In the rows, zero is written as 128.
Each path is a new rotation, seen through one point. The rows after it are directions, each followed by how far the rotation turns it, in degrees each step (0 if it stays put).
Each turn is a multiple of 5 degrees from 10 to 175, or 0.
Each row of a path follows its step; steps can be skipped.
Path 1:
step 0: [136 113 120 131 129 123 130 124 126 131 135 129 132 122 142 124 127 105
 129 125 146 136 132 121 125 132 129 133 119 120 118 123 128 125 142 129
 120 116 124 129 136 135 132 135 114 141 133 129 116 129 142 135 108 128
 128 123 134 140 125 131 141 121 124 139 135 115 116 131 132 123 127 130
 123 127 124 139 126 119 117 128 127 149]
step 3: [149 134 123 126 128 130 139 123 126 122 137 127 136 117 142 117 124 133
 123 130 142 127 122 125 126 128 128 134 105 109 125 122 141 131 126 122
 122 116 128 135 137 123 141 126 133 129 124 116 131 131 134 133 124 138
 135 142 123 125 132 127 145 119 130 136 127 122 136 129 149 133 145 135
 124 129 122 133 131 131 123 119 117 136]
step 9: [143 131 130 138 108 112 132 124 125 129 126 117 132 119 146 128 125 126
 138 132 129 131 137 134 127 121 129 113 133 117 128 119 124 120 132 126
 125 127 121 132 126 142 135 133 126 136 149 121 134 127 136 122 124 125
 136 133 124 142 116 127 135 133 136 137 117 131 138 149 132 120 136 134
 126 124 134 121 136 133 132 114 118 133]
step 10: [126 119 125 118 123 111 131 130 135 122 140 130 120 128 129 120 148 124
 129 134 134 134 137 130 136 119 129 118 128 117 123 121 137 137 139 129
 136 125 126 132 129 138 121 136 121 119 131 125 129 121 129 136 126 147
 140 113 142 133 138 117 132 142 127 121 139 121 144 127 137 118 137 143
 119 132 120 135 125 127 136 139 117 120]
step 16: [124 119 121 117 131 111 129 121 123 114 124 132 141 122 143 119 123 127
 143 127 137 129 129 135 131 128 128 132 117 128 115 129 131 124 133 127
 138 124 125 137 134 143 137 124 110 115 127 140 126 125 129 108 123 121
 134 131 123 126 132 117 130 131 128 132 145 120 131 117 122 124 134 134
 128 130 126 135 145 119 114 129 111 137]
step 26: [123 110 116 118 117 133 138 134 133 117 128 135 141 123 141 119 119 124
 130 133 135 134 125 126 136 125 121 132 121 129 135 109 120 133 137 134
 128 125 125 120 132 143 132 122 126 133 125 121 122 143 128 133 124 140
 126 112 126 146 131 112 135 122 123 129 120 134 147 126 122 126 137 141
 122 144 134 129 125 130 134 126 123 117]
step 31: [129 120 115 112 120 131 132 111 116 119 135 124 118 124 131 122 127 125
 136 128 134 137 135 127 134 124 127 123 105 117 120 111 112 132 123 122
 122 119 130 136 128 133 122 138 126 131 139 131 124 123 111 138 126 124
 140 126 124 137 125 132 143 117 121 126 126 122 131 116 116 118 129 143
 136 125 126 136 121 123 132 133 122 137]
step 38: [139 120 132 128 104 122 134 121 126 130 121 122 133 119 140 109 126 137
 132 128 125 128 118 124 127 123 121 121 116 120 141 121 139 128 147 134
 122 125 140 123 135 135 126 127 127 141 123 133 127 124 129 130 117 138
 127 139 118 122 125 115 130 120 139 134 137 126 133 129 146 121 128 130
 134 121 116 131 130 128 139 144 119 120]
step 43: [136 131 117 136 131 128 114 129 122 121 133 129 137 122 127 118 134 136
 136 136 128 125 123 124 128 128 125 127 120 110 117 134 135 146 118 128
 126 119 135 132 151 135 136 127 120 141 120 130 128 128 134 139 113 138
 137 133 120 126 123 127 133 118 140 132 118 126 145 126 132 118 144 128
 132 138 138 140 128 133 130 132 117 145]
Speeds:
[125 128 127 126 130 126 124 128 130 130 130 128 129 127 128 126 129 127
 124 129 129 124 131 127 127 126 132 128 130 128 129 126 127 127 128 125
 126 127 125 131 130 130 126 128 131 130 126 131 133 129 129 126 128 128
 128 128 127 128 129 124 127 128 129 127 128 126 126 127 129 128 129 128
 129 127 125 124 129 127 127 126 129 128]
60
[128 130 129 127 129 129 126 129 127 126 124 129 127 125 125 128 128 130
 126 128 126 127 131 130 128 130 129 128 129 130 127 127 127 126 127 130
 126 126 128 128 127 127 129 125 125 127 130 127 131 125 128 130 127 131
 127 130 125 132 130 129 130 130 128 131 129 132 128 130 130 124 126 127
 127 128 130 128 129 127 124 128 126 126]
140
[126 126 127 128 126 126 126 129 127 130 127 128 126 127 129 125 128 130
 130 129 129 127 127 129 129 130 130 130 133 130 130 126 129 128 130 129
 129 130 128 127 125 129 130 131 127 125 129 129 125 126 131 124 129 128
 126 126 127 128 127 130 129 128 129 130 131 130 128 132 128 127 130 126
 128 126 128 127 128 128 129 124 133 130]
90
[129 127 123 130 124 129 129 128 126 127 128 127 127 128 125 133 131 130
 128 128 129 129 131 128 130 128 129 127 129 128 127 129 123 127 128 126
 130 128 127 127 130 128 125 128 126 125 127 129 130 130 128 125 130 128
 132 128 131 130 127 126 128 128 131 127 128 129 129 128 128 125 131 127
 127 130 129 128 124 129 129 127 129 127]
20
[126 130 130 127 126 127 131 125 128 129 128 128 128 128 127 126 132 125
 129 130 132 129 128 128 127 125 127 127 130 130 128 128 125 127 128 128
 128 130 129 129 126 128 128 128 128 131 126 126 131 131 128 128 128 134
 127 128 125 125 127 128 127 127 126 128 130 131 133 129 129 128 127 129
 128 128 130 128 127 130 129 131 130 124]
90
[129 125 126 125 125 130 130 129 127 129 125 130 129 130 126 129 127 126
 128 127 127 126 132 127 127 129 127 128 127 129 127 129 128 127 129 131
 130 129 125 130 127 127 127 126 127 133 126 127 124 127 129 129 128 131
 125 126 131 129 128 125 128 123 127 129 126 129 125 129 128 130 126 128
 129 126 129 127 129 126 129 128 130 128]
55
Path 2:
step 0: [126 119 123 138 118 134 129 140 129 129 129 122 132 131 135 126 119 129
 126 118 126 127 129 108 129 124 134 131 134 132 114 141 138 129 128 128
 125 125 131 130 135 129 120 118 136 122 128 134 126 116 138 129 117 132
 131 129 133 135 127 139 124 136 110 121 128 117 112 132 126 132 127 143
 120 128 127 120 127 145 128 143 110 143]
step 5: [137 134 134 127 127 135 131 133 116 131 124 116 136 145 131 136 142 144
 131 123 120 133 132 128 119 142 133 130 140 135 132 144 125 106 125 140
 128 130 138 124 119 123 129 137 129 126 131 129 135 119 131 118 131 129
 129 121 124 130 125 131 139 129 137 118 114 131 133 133 144 118 134 130
 128 129 134 125 129 139 122 117 137 132]
step 16: [134 120 134 137 132 133 138 126 129 132 136 122 125 125 130 130 139 133
 132 128 125 120 125 121 128 123 116 130 133 118 135 127 133 127 128 136
 132 141 124 130 146 133 126 131 129 131 123 121 112 127 128 111 123 130
 123 131 125 126 123 127 132 156 141 129 118 118 119 121 140 128 127 120
 120 137 134 142 125 138 141 133 117 123]
step 18: [133 125 129 129 128 131 123 135 129 129 134 118 125 127 133 141 131 131
 122 140 112 112 139 117 119 129 119 125 119 135 133 140 131 131 129 132
 134 130 126 126 131 124 131 141 116 123 134 117 130 129 121 127 133 127
 131 132 155 136 145 133 133 135 136 114 131 116 119 126 137 120 133 134
 136 117 136 126 136 125 127 135 124 138]
step 25: [121 140 132 128 128 120 126 138 126 119 132 129 126 138 115 132 117 144
 128 115 130 135 132 123 119 130 133 136 120 124 118 123 117 122 135 123
 135 144 135 126 133 126 123 111 115 130 143 129 127 120 124 121 110 129
 129 123 140 133 136 120 128 130 124 130 132 119 124 139 130 124 125 132
 132 116 136 116 126 140 121 139 123 138]
step 37: [130 133 131 142 122 135 140 111 122 125 130 115 139 151 122 134 131 124
 127 124 128 126 135 135 137 120 121 131 126 127 117 147 125 133 127 140
 128 133 139 126 124 115 131 132 123 132 122 132 127 120 120 119 113 128
 124 135 138 116 121 125 117 136 138 117 121 125 133 137 121 126 127 136
 125 133 128 124 136 135 132 119 134 133]
step 38: [127 131 119 126 132 138 126 128 120 131 125 120 132 131 128 121 136 131
 137 125 130 129 142 130 127 142 133 135 136 147 133 133 114 110 137 125
 138 133 128 122 129 127 131 130 127 133 135 119 121 122 124 124 123 138
 118 122 113 133 136 141 128 126 127 121 138 124 128 128 130 128 129 142
 138 141 156 132 123 138 127 123 127 129]
step 40: [140 137 127 126 124 138 120 127 126 129 115 133 131 126 129 127 116 117
 127 127 133 143 125 122 129 124 130 122 125 140 125 132 127 120 122 133
 113 129 139 119 125 121 130 135 125 114 134 137 117 125 128 129 128 120
 130 146 128 145 127 135 124 131 113 120 134 128 142 139 131 127 120 142
 130 131 138 119 138 141 137 137 122 135]
step 43: [118 127 133 132 112 127 139 146 122 137 118 132 125 125 130 131 125 135
 114 138 127 120 128 121 127 125 118 135 131 120 140 141 118 136 144 139
 125 132 129 135 129 130 128 145 131 121 132 119 116 123 134 131 120 116
 112 131 133 138 131 132 136 123 125 127 119 128 125 140 118 120 129 135
 132 121 129 112 128 130 124 136 122 132]
Speeds:
[127 125 133 129 131 128 130 128 128 126 127 129 130 130 128 126 128 128
 127 124 129 131 129 127 126 128 129 129 128 128 127 130 129 131 129 128
 125 124 126 129 126 128 126 130 128 130 129 125 124 125 127 126 133 128
 128 128 128 127 126 130 128 126 126 128 130 128 125 128 129 125 129 130
 131 128 128 126 126 126 129 128 129 126]
170
[127 127 129 125 128 130 126 129 128 128 130 132 129 130 131 126 128 124
 128 128 126 128 129 127 126 127 132 126 128 128 128 129 126 129 131 127
 127 127 129 131 127 130 127 126 131 123 128 129 127 127 130 129 126 128
 126 126 124 126 131 127 126 128 125 128 129 132 129 127 128 131 129 129
 128 127 130 130 127 129 127 128 129 132]
170
[128 128 127 130 126 125 128 129 127 130 132 127 125 131 129 128 129 125
 129 129 126 125 129 125 127 127 126 127 129 128 129 129 129 131 128 128
 130 129 127 127 127 126 128 128 128 127 126 126 126 128 130 127 129 129
 127 129 126 130 124 124 123 129 129 130 128 127 123 130 123 128 130 126
 129 127 128 126 129 126 130 128 127 130]
175
[126 132 127 127 126 130 129 131 127 127 128 131 126 129 129 128 131 129
 126 127 129 127 128 129 127 130 126 123 126 124 130 126 129 126 130 128
 128 126 129 129 129 126 128 125 127 127 128 129 125 129 127 129 128 131
 127 130 130 129 127 128 126 129 125 125 129 126 125 126 131 128 128 129
 123 128 128 127 130 124 126 126 129 127]
45
[129 132 132 127 130 128 129 127 125 131 128 133 129 128 128 127 128 125
 128 130 128 128 126 129 129 126 129 127 127 129 130 129 128 124 128 129
 129 128 127 128 127 126 129 126 128 127 126 130 131 128 126 127 127 127
 129 129 131 128 129 131 129 130 127 132 129 127 125 130 128 128 127 130
 131 130 124 129 127 126 134 128 130 128]
85
[127 128 125 127 125 131 129 129 128 129 128 128 128 129 127 127 127 128
 129 128 128 128 126 128 125 126 127 128 127 133 125 131 128 130 130 126
 125 131 128 131 126 130 131 126 129 131 129 128 127 131 127 127 128 128
 127 131 131 128 130 125 128 128 127 131 129 126 126 128 130 124 127 127
 127 129 128 129 128 132 130 124 125 127]
115
[128 127 129 128 129 130 129 130 131 129 125 131 130 128 125 129 129 128
 127 131 129 126 126 128 126 130 125 126 129 130 128 126 124 130 129 126
 130 130 132 128 128 127 127 131 126 129 128 126 129 129 130 130 128 130
 129 128 127 127 128 130 127 125 127 134 126 128 129 129 130 131 129 129
 129 131 130 125 128 125 128 128 126 127]
155
